Each row is where one point has got to under a steady rotation. How many steps took it there?
The counts run from 0 to 280.
[ 82 112 128 142 127 155 120  97 107  87 144 100 153 110  81 118  82 145
 109 131  85 117 151  88 159 130  89 163 133 128  88 163 112 145 135 138
 113 127 102 106 125 114 136 114 148 102 148 131 167  91 173 129  75]
6
[136 135 109 169 152 154 110 113 137  94 127  92 139 127 143 114 120  91
 148 148 123 142 158 101  95 114 106 105 113 108 125 118 143 156  91 139
 144 192 131 157 194  74 115 150 172 181 161 142 135 143 111 115 132]
52
[ 68 116 142 135 160 113 140 130  83 129 163 180 160 102  72 131 130 116
 109 125 113 149 167 129 101 133 112 137 111 128  93 164 146  97 112 116
 116  76 125 133 140  90 115  97 178 109 145 154 113 120 155 100  97]
93
[103  95 139 130 116 118 114 103 131 183 151 193 170 130 155 104 129 101
 160  71 137 117 123 156 119  90 136  89  97 120  63 143 120 142 123 111
 129 133 110 121 131 120 156 139 155 122 162 125 150 139  93 105  83]
69
[128 114 137 177  87 127 133 160 138 127  98  82 162 133 140 174 101 107
 153 118 121 162 103 134 110 158  66 111 135 118  97 146 114 162 101 140
 120 139 117 140 136  90 129  88 169 129 164  96 155  90 143 125 109]
151
[165 127 135 141 118 116 162 137 118 171 116 180 169 110 126 139 116  59
 154 158 128 128 151 145 100 130 107 123  90 124 107 107 135 159 110  76
 194 134 132 148 134 135 108 152 166 112 147 156 124 124 138 127  82]
245
[107 123 126 143 148 126 125 138  92  98 134 116 157  89  90 166  82 135
  93  93 182 122 146 118 115 143 196 122 126 117  77 108 158 155 130 109
 125 112 129 122 136  89  93 155 151 119 167 154 130 103 138 167 146]
179
[129 131 106 147 126 130 130 104 138 134 136 180 132  97 150 116  85 111
 155  87 127 110 188 106 122 105 172  61 162 107 124 138 108 144 147 118
 156 133  88 172 166 123 136 163 136  90 170 125 124 145 138 170 117]
212
[ 99 135 129 170 136 144 127 158 121  60 133 106 136 108  86 159  86 126
 111 109 140 131 169  87  89 122 121 115 155 114 100 106 164 153 103 142
  90 132 139 113 152  84 109 122 155 165 161 175 143 134 150 143 151]
184
[100 138 128 148 118 159 119 125  94 110 117 114 140  88  78  97  78 169
  88 108 123 112 161 115 167 121 128 118 138 121 100 150 113 146 157 104
 151 115 111 113 111 146 141 149 178  95 161 117 158 114 181 136  86]
2
[126 131 100 108 149 111 128 117  96 118 124 135 149 107 120 118 109 112
 157 116 127  99 153  76 126  87 160 112 116 167  81 105  95 145 176  60
 172 141 159 104 139 120  97 135 126 119 148 129 159 136 101 178 116]
35
[178 131 123  80 157 114 138 165 122 128 123 164 160 100 136 151  87 106
 150 160  92 112 153 187 132 110 140 122 139 136 151 134 146 146 142 126
 170  78 121 136 128 117 123 145 187 107 103 155 126 116  97 166  88]
112
[ 94 124 132 116 131 118 117 118 112  96 128 107 197 119 120 159  86 108
 117  83 145  93 126 127 126 105 146 192 103 140  79 138 124 179 154 104
 105 109 122 100 139 122  88 147 121 117 160 131 132  77 135 134 128]
170
[103 146 103 166 121 133 127 104 142  99 134 156 130 112 135 103  92  94
 154 105  88 116 198  73 111  93 113  98 159 122 149 160 100 132 142 118
 120 149  96 163 184 118 123 134 131 115 172 115 115 143 158 122 127]
216
[ 82 118 126 152 146 105 111 150 113  70 124  74 164 124 114 148  76  96
 124  84 136 100 111 119 124 111 129 185 122 137  91 131 135 164 153 126
  84 117 128 112 150 100  76 128 131 139 145 145 140  86 128 144 159]
173
[117 145 142 138  69 137 130 136 146 117 101 133 189 133 127 183 105 105
 140  81 120 123 128 128  99 109  74 146 124 137  83 129 109 194 127 109
  99 126 139  97 120 141 135 130 127 118 180 112 157  88 157 107 104]
160
[139 136 144 142  62 139 136 148 135 154  98 136 182 119 130 178 103 124
 134  80 150 135 124 149 111 130 108 103 122 124  74 116 112 182 126  92
 144 119 134 107 103 142 143 134 153  98 179 108 162  93 153 126  92]
157
[121 161 131 128 181 153  94 144 121  81 130 113 143 137 120 143 133 100
 119 127  94 158 144 166  94 118 109 137 109 124 143 138 163 149 120 136
 114 120 136 153 194  68 113 146 192 172 138 143 116 144 108  93 146]
272
[129 153 158  93 159 144 108 136 114 121 117 144 181 115  99 131 130 148
 107 126 128 175 157 179 121 124 152  99 111 123 111 148 139 135 111 123
 175 111 128 141 142  69 139 134 229 154 137 124 119 156 112 121 114]
278
[129  83 103 158 154 140 142  91 112 158 158 155 138 102 147 138 128  77
 154 169 112 136 138 121 113 158 103 133  85 102  85 132 146 142  89 121
 145 144 110 152 156 109 120 144 140  89 164 149 141  82 139 113  60]
236
[ 85 126  99 136 148 135 128  72  92 137 144 157 142  91 114  74 124 127
 135 131 102 116 175  79 140 104 130 114 102 129  99 169  93 117 143  86
 165 143 111 139 154 129 125 135 153  99 173 109 139 119 151 121  78]
224
[145 132 136 137 132 133 120 108 128 142 114 132 179 112 131  95 126 123
 139 137 158 138 163 126 115 104 142  77 105 109  96 122 123 154  92 114
 200 187 123 149 149  97 135 154 202 166 156 128 133 168 117 125 104]
57
[132  93 125  96 145 121 115  94 141 118 150 157 169 105 135 116  72 139
 159 112 125  88 154 126 152  88 174  96 153 117  84 132 125 146 131 159
 144 136  93 112 125 104 153 146 142 123 123 148 161 136  85 190  88]
201
[ 80 117 101 137 152 134 125  68  94 134 146 149 144  97 118  81 131 118
 137 135  95 120 169  67 139 107 117 126 103 132  97 173  96 115 136  99
 154 146 114 134 158 123 126 124 147  97 170 108 140 116 148 112  72]
225
[129 112 111 114 169 145 138 162 100 135 160 178 117  92 101 140 125 139
 120 149 109 129 143 173 117 120 120 100 119 117  98 117 171 112 119 116
 133  71 147 101 106 124 144 136 183  95 132 184 160 119 127 118  63]
101
[131 142 104 140 135  97 139 154 120  98 110 119 133 114 119 113  92  89
 173 121 106 100 154  77 122  75 116 119 141 169 100  96  94 144 174  67
 159 151 159 107 138 127  89 121 136 136 132 146 165 144 119 169 133]
32
[129 127 135 138 135  86 140 176 106 155 112 152 151 136 123 111 116  56
 166 121 116 117 114 139 111  91  98 121  95 169  96 110 118 132 159  56
 157 119 167 117 126 125  97 111 169 146 125 154 145 157  90 124 118]
253
[ 74 113 128 150 160 118 143 152  94 112 164 156 132 104  78 132 126 110
 119 129  94 144 152 121  99 128  84 131 118 132 101 154 149  90 111 129
  93  84 139 119 136  89 118  81 177 124 136 170 134 120 148  91  98]
95
[ 82 100  93 165 154 131 124  84 100 123 156 127 127 104 120  81 124 109
 150 144  78 120 152  68 132 111  85 134 101 133  97 171 106 111 132 115
 132 153 118 136 165 111 120 107 143 111 161 117 153 106 142 103  79]
227
[ 97 145 125 168 116 156 123 141  98 107 111 108 129  90  82  90  80 166
  96 103 113 111 159 118 163 119 127 112 143 119 104 142 112 141 166  99
 151 115 113 121 115 147 138 148 185 102 167 124 158 126 177 129 101]
1
[140 165  99  96 146 144 117 130  98 123 131 165 140 131 138 182 116 134
 140 105  88 147 152 100 107 130 122  75 147 174 139 167 103 135 164  97
 108  77 147 139 171  94 141 106 150  97 169  89 137 119 117 137 106]
126
[133 127 154 124 119 133 122  86 126 145 123 157 196 118 122 108 125 111
 147 128 143 144 172 112 108 105 129  91 100 117  86 141 116 149  80 123
 183 178 119 138 153  91 149 131 186 160 159 118 131 159 110 116  93]
59
[176 122 112 107 163 123 134 190 135 113 121 142 138 106 134 135  88 104
 155 166  82 107 137 193 136  99 111 122 141 130 152 122 152 133 141 134
 156  88 127 133 120 123 129 143 189 119  99 173 143 125  96 152  90]
110
[150 144 116 122 146  90 137 187 124 109 113 132 138 128 143 157  81  95
 173 130  79 132 138 131 121 116 104  95 164 166 163 155 110 118 164 125
 130  86 132 155 152  82 113  85 176 130 113 122 127 133  92 163 131]
119
[150 103 113 189 118 126 156 164 153  96 121 108 119 109 128 160  70  82
 173 141  97 116 143 118 118 137  93 123 168 114  97  87 134 162 125 131
 141 145 116 133 125 119 102 130 125 102 132 175 166 103 153 178 114]
20
[130 100 124 123 143 124 115 136 142  93 133 113 150 111 123  85  70 143
 157 118 113  88 143 125 156  69 139  96 159 118  93 116 132 140 132 157
 143 148 110  96 107 105 146 137 166 157 105 169 181 155  85 177  98]
198
[130 103 104 168 133 111 122 143 158 112 138 139 112 115 168 106  68 102
 186  97 106 102 149 121 133  92 143  71 172 113 125 132 123 136 150 154
 125 141  85 165 159  98 130 142 142 120 133 148 146 142  99 175 135]
208
[135 134 104 156 156 157 108  98 131  93 136 109 142 125 145 134 125  98
 148 151 121 138 165  91  92 119 116 110 110 109 122 117 144 166  89 140
 138 193 129 159 197  67 114 151 158 170 167 139 137 139 112 112 130]
51
[ 95 129 129 146 145 125 116 125 124 149 139 184 157 106 139 107 116  82
 122  80 129 109 153 190 119  90 161 146  93 106 114 144 138 144 146 106
 136 104  95 156 162 141 114 183 158  99 162 141  97 115 140  95 120]
80
[131 134 100 121 146 106 129 137 104 118 115 127 135 107 116 115 103 108
 162 116 124  97 147  80 132  85 153 104 128 166  83  98  94 147 179  59
 175 140 164 102 134 129  91 133 134 123 141 142 165 136 108 175 125]
34
[121 133 142  94 131 148 125  94 122  78 143 148 183 110  85 137  91 153
 117 128 126 110 192  87 112  91 128 122 150 120  93 116 147 163  98 153
 124 142 129  83 125 104 153 139 159 153 145 165 157 148 129 147  87]
192
[ 99 138  94 182 135 125 129 133 119 119 120 130 105  98 124  52 108 120
 147 115  95 109 176  94 144  78 119  80 136 126 127 147  88 119 167  87
 162 152 116 150 153 141 121 140 166 119 157 121 140 151 149 121 119]
220
